Named turns come first, each shown by rows before and after it. Which turns, in which order, take the first row of each pair that follows to the second? Write the first one first, as in the answered first pair.
turn Z728:
.05,-.01,.04,-.03,-.09,.03,-.12,-.06,.10,-.15,-.13,-.04,.03,-.03,.14,-.03,-.32,.13,.01,-.06,.05,.06,.14,-.13,-.01,.29,.23,.03  ->  .21,-.10,.20,-.10,-.07,.07,-.21,-.10,.10,-.08,-.22,-.09,.04,-.13,.07,-.01,-.07,.10,-.11,.21,-.25,.05,.16,-.13,.02,.06,.08,.03
.13,.01,-.10,.12,-.10,.04,.07,.05,.14,.11,.14,.01,.00,.02,.07,.01,-.03,-.17,-.11,.12,.10,.18,-.06,-.09,.04,.09,-.07,.03  ->  .13,.01,-.09,.14,-.07,.08,.06,.06,.11,.12,.13,.03,-.04,.03,.06,.03,.01,-.20,-.12,.14,.05,.14,-.05,-.09,.07,.02,-.13,.01
.07,.08,.06,-.25,-.13,.01,-.06,.16,-.03,-.26,.11,-.10,-.11,-.22,-.13,-.14,-.02,-.11,-.05,.10,-.15,.00,-.22,-.07,-.19,.01,-.04,.11  ->  .00,.13,.01,-.23,-.10,-.05,.01,.17,-.08,-.20,.16,-.07,-.13,-.20,-.12,-.17,-.01,-.14,.03,.07,-.11,-.03,-.24,-.02,-.17,.02,-.06,.10
turn Z206:
-.13,-.03,-.01,.14,.02,.05,.24,-.09,-.13,.14,.07,-.02,-.15,.09,-.02,.01,.22,-.15,-.08,-.06,.06,-.09,-.18,.07,.06,-.35,.06,.08  ->  -.24,-.02,.04,.10,.04,-.01,.20,-.30,-.08,.19,.02,.01,-.06,.13,.11,.02,.01,.02,.12,-.13,.18,-.11,.03,.05,.17,-.11,.20,-.03
.17,-.07,.00,.06,-.09,.12,.05,.02,.01,.01,-.02,-.07,-.02,.11,-.01,.06,.07,-.08,-.21,.07,-.04,.00,-.03,-.01,.00,-.19,.00,.13  ->  .06,-.06,.08,.05,-.13,.08,.02,-.18,.05,.05,-.08,-.03,.08,.16,.09,.09,-.07,.07,.00,.00,.06,.02,.20,-.01,.09,.07,.13,.03
.09,-.01,-.13,-.23,-.07,.08,.02,.15,-.03,-.21,.17,-.19,-.23,-.18,.06,-.11,-.24,-.02,-.01,-.20,-.02,.04,-.18,-.07,-.22,.13,.09,.03  ->  .14,-.04,.04,-.25,-.13,.16,.01,-.03,-.10,-.07,.03,-.28,-.33,-.11,.07,-.04,-.14,.04,-.17,-.12,-.16,-.09,-.21,-.12,-.08,-.12,.04,.09
turn Z727:
-.09,.12,-.08,-.17,-.08,.04,.00,.15,.03,-.12,.09,.05,-.15,-.16,.09,.01,-.25,-.02,.05,-.13,.10,.13,-.14,-.04,-.12,.24,.23,.07  ->  -.03,.12,.08,-.24,-.10,.10,-.05,.16,-.05,-.08,.06,-.01,-.23,-.27,.02,.01,-.12,-.06,-.08,.01,-.19,.06,-.26,.00,-.10,.05,.11,.11
-.12,.07,-.09,.00,-.11,-.06,-.06,.12,.07,.09,.06,-.03,-.13,.10,.13,-.06,-.22,.03,.11,-.06,-.09,-.15,-.04,-.07,-.14,.04,.07,-.13  ->  -.07,.09,-.09,-.03,-.13,-.02,-.07,.17,.04,.06,.05,-.06,-.19,.04,.08,-.07,-.17,.00,.04,-.02,-.19,-.19,-.14,-.11,-.16,-.03,.02,-.10
.06,-.11,-.08,.11,-.08,.02,.02,.13,.08,.05,.12,-.10,.00,.00,.11,-.05,-.09,-.05,-.19,.02,.06,.03,-.07,-.03,-.17,-.13,-.02,.15  ->  .07,-.13,.09,.04,-.09,.04,-.03,-.04,.02,.14,.04,-.14,-.01,-.04,.14,.00,-.01,.08,-.18,.17,-.12,-.04,-.02,-.03,-.07,-.23,-.10,.13
.14,.01,-.08,.04,.01,-.08,-.14,.23,.09,-.16,.13,-.02,.02,-.08,-.04,-.04,.03,-.02,.09,-.05,.19,.22,.12,.09,-.17,.18,.00,-.05  ->  .23,-.03,.05,-.04,-.02,-.02,-.19,.20,.00,-.13,.06,-.11,-.06,-.19,-.12,-.04,.19,-.06,-.04,.11,-.07,.15,.01,.06,-.15,-.05,-.14,.01
turn Z770:
-.14,.05,-.12,.12,-.09,.00,.13,-.08,.13,-.06,.08,.10,.07,.14,.10,-.04,-.25,.19,.15,-.17,.31,-.03,.07,-.01,.05,.07,.15,.03  ->  -.14,-.01,-.07,.15,-.12,-.01,.16,-.16,.10,.02,.01,.09,.04,.23,.11,-.01,-.17,.20,.12,-.14,.27,-.12,.10,-.01,.13,-.05,.10,.00
.01,-.03,.20,-.03,-.09,.12,-.10,-.17,-.05,-.04,-.07,-.09,-.11,-.17,-.03,.04,.04,.10,.03,.06,-.26,-.09,-.05,.01,.14,-.05,-.03,.02  ->  .01,.04,.16,-.05,-.08,.09,-.15,-.10,-.03,-.10,-.02,-.07,-.13,-.26,-.03,.00,-.05,.03,.08,.04,-.31,-.03,-.10,.00,.07,.05,-.01,.00
-.09,.08,-.07,-.08,.14,-.24,.02,.05,-.07,.09,.08,.14,.00,.04,-.06,.04,.19,-.08,.13,.00,-.17,-.04,.06,.04,.00,-.06,-.11,-.16  ->  -.10,.11,-.13,-.09,.13,-.24,.02,.10,-.05,.08,.14,.12,.01,.02,-.06,.00,.13,-.10,.15,.01,-.13,.00,.03,.04,-.02,.00,-.09,-.18
Pairs:
Each pair is 2 to 3 turns apart.
-.05,.07,-.02,.12,.14,-.08,-.01,-.17,.01,.20,-.11,.11,.18,.04,-.02,.11,.16,.00,.17,.09,.01,-.15,.17,.01,.14,.05,.00,-.07  ->  -.06,.12,-.06,.08,.16,-.09,-.08,-.01,.04,.09,.00,.12,.18,-.11,-.05,-.01,.05,-.05,.28,.07,.00,-.08,.13,.00,.00,.26,.04,-.10 => Z770 then Z770 then Z770
-.02,.05,.08,-.03,.14,-.09,-.16,-.18,.10,-.12,.04,.13,.27,-.15,.04,-.05,-.09,.20,.21,.11,-.10,.23,.40,-.03,.02,.43,.13,-.11  ->  .22,.01,-.01,.01,.14,-.03,-.22,.12,.20,-.22,.11,.10,.26,-.20,-.10,-.12,.04,.02,-.01,.24,-.13,.36,.32,-.08,-.15,.29,.07,.04 => Z728 then Z727 then Z728
-.06,-.03,.22,-.10,-.03,-.07,-.05,-.24,-.13,.12,-.13,.17,.04,-.04,.16,-.01,.07,.00,.11,.28,-.12,-.18,.00,.20,.18,.09,.01,-.06  ->  .00,.01,-.01,-.06,-.02,-.07,.00,.15,-.12,.05,.02,.16,-.04,-.09,.01,-.12,.22,-.27,-.01,.34,-.15,-.07,-.27,.19,-.02,.00,-.11,.05 => Z206 then Z206
.27,.08,-.11,.00,.02,.01,-.17,.18,.26,-.22,.17,.09,.16,-.23,-.14,-.05,.17,-.14,-.12,.19,-.14,.21,-.05,-.04,-.36,.00,-.02,-.05  ->  .18,.08,-.21,.09,.04,-.04,-.13,.13,.35,-.21,.15,.16,.25,-.13,-.09,-.04,-.01,-.01,.01,.05,.10,.25,.08,-.02,-.34,.24,.12,-.14 => Z727 then Z727 then Z727
.19,.03,.09,-.04,.05,-.04,-.12,.10,.09,-.09,.03,-.02,.05,-.16,-.12,-.02,.24,-.10,-.09,.21,-.24,.02,.01,-.02,-.06,-.13,-.14,.04  ->  .18,-.01,.22,-.10,.00,-.02,-.20,-.18,.09,-.02,-.13,-.06,.04,-.11,.03,.07,.14,.07,-.08,.19,-.27,-.03,.16,-.05,.09,-.08,-.07,-.01 => Z770 then Z206
.00,-.17,-.01,-.17,-.07,-.01,-.15,.06,-.09,-.06,-.12,-.19,-.31,-.10,.08,-.04,.05,.01,-.03,-.10,.02,.01,-.08,-.08,.16,-.16,.07,.26  ->  .11,-.22,.03,-.13,-.09,.04,-.21,-.03,.02,-.05,-.18,-.20,-.22,-.04,.13,-.01,-.02,.06,-.06,-.08,.08,.09,.09,-.08,.19,-.10,.14,.23 => Z727 then Z727 then Z728
.12,-.09,-.10,.09,-.19,.07,-.12,.14,.09,-.26,-.08,-.05,-.05,.10,.11,.08,-.25,-.02,-.20,-.01,.23,-.08,.01,-.18,-.12,.03,.19,.21  ->  .15,-.10,.06,-.01,-.24,.10,-.15,.02,-.01,-.16,-.17,-.12,-.09,.06,.13,.10,-.13,.01,-.29,.14,.03,-.15,-.03,-.17,-.04,-.16,.07,.23 => Z206 then Z727
-.05,-.07,.02,-.06,.05,-.36,.03,-.31,-.28,.23,.02,.11,.20,-.04,-.14,-.12,.15,-.04,.11,.13,-.37,-.15,.00,-.08,.05,.00,-.16,-.16  ->  -.05,-.05,.04,-.13,.05,-.30,-.02,-.25,-.28,.18,.05,.12,.20,-.16,-.15,-.16,.09,-.03,.15,.12,-.43,-.13,-.07,-.15,-.04,.08,-.15,-.14 => Z770 then Z206 then Z206
.25,-.13,.03,-.06,-.19,.17,-.28,.04,.04,-.15,-.03,-.15,-.05,.04,.13,.02,-.22,.12,-.20,.09,-.03,.14,.07,-.04,-.20,.15,.10,.17  ->  .22,-.07,.00,-.11,-.10,.12,-.29,.20,.00,-.15,.08,-.11,-.04,-.16,-.01,-.07,-.03,-.01,-.12,.18,-.23,.17,-.06,.00,-.24,.10,-.04,.09 => Z728 then Z770 then Z770
.12,-.17,.04,.03,-.20,.10,.05,.01,-.13,.03,-.07,-.23,-.21,.11,.07,.04,-.03,-.05,-.33,-.06,-.08,-.12,-.06,-.11,.09,-.37,.08,.22  ->  .26,-.12,-.06,.01,-.21,.10,-.12,.20,.03,-.15,.01,-.22,-.09,.04,.09,-.04,-.10,-.10,-.37,-.03,-.04,.06,-.02,-.16,-.08,-.17,.18,.25 => Z206 then Z727 then Z728
-.23,-.14,.33,.14,-.23,.09,.24,-.28,.06,.05,-.19,-.14,.17,.10,.12,.21,.02,.00,.00,-.14,-.23,-.18,.06,.00,.20,-.02,-.03,.08  ->  .03,-.23,.28,.18,-.26,.19,.14,-.11,.16,-.04,-.20,-.15,.24,.10,.06,.22,.15,-.09,-.24,.01,-.30,-.04,.02,-.05,.10,-.15,-.09,.17 => Z727 then Z728 then Z728
.03,-.04,-.10,.05,.06,-.07,-.04,.14,.01,.01,.06,.05,.10,-.02,-.12,-.03,.28,-.17,.00,.12,-.10,.04,-.05,.08,-.10,-.04,-.17,-.07  ->  -.04,.04,-.11,-.02,.07,-.11,-.02,.15,-.02,.04,.10,.08,.02,-.09,-.10,-.09,.23,-.13,.08,.09,-.15,-.02,-.10,.09,-.11,.06,-.16,-.05 => Z728 then Z727 then Z770
-.05,.07,.14,-.08,-.02,.15,-.03,-.24,-.05,-.05,.03,-.02,-.17,-.03,.08,.12,-.07,.05,.19,-.22,.03,-.06,.11,.01,-.09,.29,.22,.11  ->  .14,-.05,.18,-.11,-.07,.28,-.07,-.10,-.03,-.08,.00,-.13,-.29,-.10,.03,.16,.07,-.04,-.06,-.09,-.18,-.09,-.01,-.08,-.10,.00,.12,.26 => Z206 then Z728 then Z206
.17,-.04,.10,-.03,.00,.11,.09,-.07,-.18,.24,-.25,-.17,-.03,.04,.15,.30,.05,.07,-.32,.02,.04,-.12,-.03,.10,.20,-.21,.00,.04  ->  .07,.02,-.23,.06,.07,-.03,.11,.23,.00,.07,-.01,-.01,.11,.11,.11,.14,-.15,-.02,-.11,-.22,.41,.09,-.03,.16,-.05,.20,.17,-.02 => Z727 then Z206
.10,-.02,.12,.20,-.02,.02,-.22,-.13,.17,-.25,-.19,.17,.17,-.03,.09,-.05,-.04,.03,.01,.12,.09,.20,.23,-.02,-.06,.26,.02,-.14  ->  .16,-.09,.22,.19,-.06,.12,-.17,-.26,.12,-.15,-.30,.05,.07,.06,.12,.05,.06,.06,-.17,.20,.03,.11,.23,-.02,.04,-.01,-.07,-.07 => Z727 then Z206 then Z727
-.18,-.05,-.19,.03,-.04,-.03,.27,-.01,-.05,.23,.14,.15,.08,.23,-.08,.10,.18,-.09,.15,-.11,.14,-.34,-.23,.33,.17,-.36,-.17,-.09  ->  -.13,-.03,-.23,-.01,-.01,-.09,.23,.14,-.03,.12,.24,.15,.04,.11,-.15,.01,.21,-.20,.12,-.07,.07,-.28,-.36,.32,.04,-.35,-.23,-.07 => Z206 then Z206 then Z727
